In the data rows, the value 128 means zero.
Here is the table:
[121 102 119 123 159 138 123 124  99 100 161 158  93 133 127 119]
[115 144 152 161 140 128  96 149  86 111 152 169  75 115 118  97]
[106 131 148 157 149 151 101 156  93 119 143 170  70 125 119 102]
[112 137 148 145 147 145  94 165  92 100 156 172  80 116 115  93]
[115 150 149  99 127 108 113  73 130 106 114 156 117 151 111 119]
[131 101 133 127 159 140 116 121  91 106 161 173  85 129 117 115]
[144 160 132 169 100  46 157 165 219 200 131  57 230  99 191 205]
[114 134 138 153 144 153  95 150  87 106 147 168  75 117 109  91]
[116 115 141 114 144 118 116 125  90  84 154 163  95 130 123 113]
[154 122 114 114 117 123 156 161 135 130  78  83 144  86 163 125]
[109 144 146 100 124 134 118  73 121 108 108 163 110 156 109 117]
[119 107 122 106 152 150 113 128  78  99 164 166 101 136 107  99]
[116 141 138 107 131 135 114  65 129 105 112 159 108 164 101 121]
[162 134 127 154 112  84 168 166 218 201 110  70 223 115 183 198]
[154 124 107 123 122 122 149 167 120 137  91  81 159  83 155 135]
[125 124 149 160 150 154 103 168  96 116 134 171  67 126 117 102]
[ 82 113 101 109 115 149 140  72  94 105 170 113  90 195  65 101]
[ 88 111 105 108 113 152 147  62  99 111 162 113  88 202  78 131]
[143 120 116 113 116 111 163 153 127 133  79  75 150  76 162 131]
[117 134 145 153 148 154 109 163  86 109 130 175  69 118 113  94]
[126  98 130 115 165 137 110 115  94  99 159 173  93 147 113 116]
[148 158 124 155 100  65 161 159 209 186 122  56 241 103 181 183]
[102 107 105 107 116 172 134  78  99  97 169 122  86 215  62 116]
[114 126 154 151 143 146  96 153  91 107 132 174  75 113 124  95]
[117 121 149 145 155 156  93 157  99 111 134 183  75 121 125 103]
[156 121 123 125 122 141 154 165 130 141  95  92 152  77 151 134]
[130 134 142 105 126 133 110  68 126 111 103 171 111 156 106 112]
[112  93 101 114 128 190 134  65 101 108 160 139  75 213  57 123]
[122 106 128 120 166 141 126 113  90 109 153 165  91 147 110 122]
[160 114 106 124 123 135 162 163 123 140  79  86 143  80 154 141]
[123 102 125 114 157 132 113 124  93  99 162 157  88 142 116 115]
[150 130 126 120 109 106 151 171 119 127  87  76 161  75 161 126]
[122 142 142 108 120 126 101  61 127 113 104 151 115 158 104 111]
[167 113 108 121 115 136 144 165 115 144  86  76 151  78 152 134]
[109 145 148 114 123 123 119  75 134 108 107 154 109 156 107 114]
[142 151 107 144 100  68 166 169 221 189 122  52 241 110 184 176]
[122 144 133 103 126 134 108  73 130 110 120 162 111 160 101 111]
[119  97 128 114 165 143 123 118  91  96 154 171  80 139 109 120]
[109 158 141 111 109 112 103  76 119  98 116 147 111 152 108 124]
[143 157 118 154  99  78 161 161 209 181 116  49 230 100 178 178]
[153 141 133 173 103  78 173 147 218 202 122  64 229  95 188 199]
[158 120 108 131 128 111 150 155 125 148  93  81 159  74 152 155]
[155 144 119 161 100  71 162 163 225 195 125  62 227 104 181 197]
[150 155 129 177 103  53 168 161 215 195 133  52 232  91 187 197]
There are 3 nested groupings, the coarsest first: each group lies inside one group of the grouping before, and a group may stay whole.
Some rows of the table again, each followed by its group in each grouping:
[114 126 154 151 143 146  96 153  91 107 132 174  75 113 124  95] a c h
[154 122 114 114 117 123 156 161 135 130  78  83 144  86 163 125] b d i
[116 141 138 107 131 135 114  65 129 105 112 159 108 164 101 121] a e j
[130 134 142 105 126 133 110  68 126 111 103 171 111 156 106 112] a e j
[148 158 124 155 100  65 161 159 209 186 122  56 241 103 181 183] b f k
[106 131 148 157 149 151 101 156  93 119 143 170  70 125 119 102] a c h
[ 88 111 105 108 113 152 147  62  99 111 162 113  88 202  78 131] a g l
[154 124 107 123 122 122 149 167 120 137  91  81 159  83 155 135] b d i
[156 121 123 125 122 141 154 165 130 141  95  92 152  77 151 134] b d i
[167 113 108 121 115 136 144 165 115 144  86  76 151  78 152 134] b d i
[121 102 119 123 159 138 123 124  99 100 161 158  93 133 127 119] a c m
[114 134 138 153 144 153  95 150  87 106 147 168  75 117 109  91] a c h
[122 144 133 103 126 134 108  73 130 110 120 162 111 160 101 111] a e j
[115 144 152 161 140 128  96 149  86 111 152 169  75 115 118  97] a c h
[162 134 127 154 112  84 168 166 218 201 110  70 223 115 183 198] b f k
[144 160 132 169 100  46 157 165 219 200 131  57 230  99 191 205] b f k
[123 102 125 114 157 132 113 124  93  99 162 157  88 142 116 115] a c m
[117 134 145 153 148 154 109 163  86 109 130 175  69 118 113  94] a c h
[131 101 133 127 159 140 116 121  91 106 161 173  85 129 117 115] a c m
[ 82 113 101 109 115 149 140  72  94 105 170 113  90 195  65 101] a g l
[112  93 101 114 128 190 134  65 101 108 160 139  75 213  57 123] a g l
[125 124 149 160 150 154 103 168  96 116 134 171  67 126 117 102] a c h
[119 107 122 106 152 150 113 128  78  99 164 166 101 136 107  99] a c m
[160 114 106 124 123 135 162 163 123 140  79  86 143  80 154 141] b d i
[109 158 141 111 109 112 103  76 119  98 116 147 111 152 108 124] a e j
[153 141 133 173 103  78 173 147 218 202 122  64 229  95 188 199] b f k
[122 142 142 108 120 126 101  61 127 113 104 151 115 158 104 111] a e j
[150 130 126 120 109 106 151 171 119 127  87  76 161  75 161 126] b d i
[119  97 128 114 165 143 123 118  91  96 154 171  80 139 109 120] a c m
[109 144 146 100 124 134 118  73 121 108 108 163 110 156 109 117] a e j
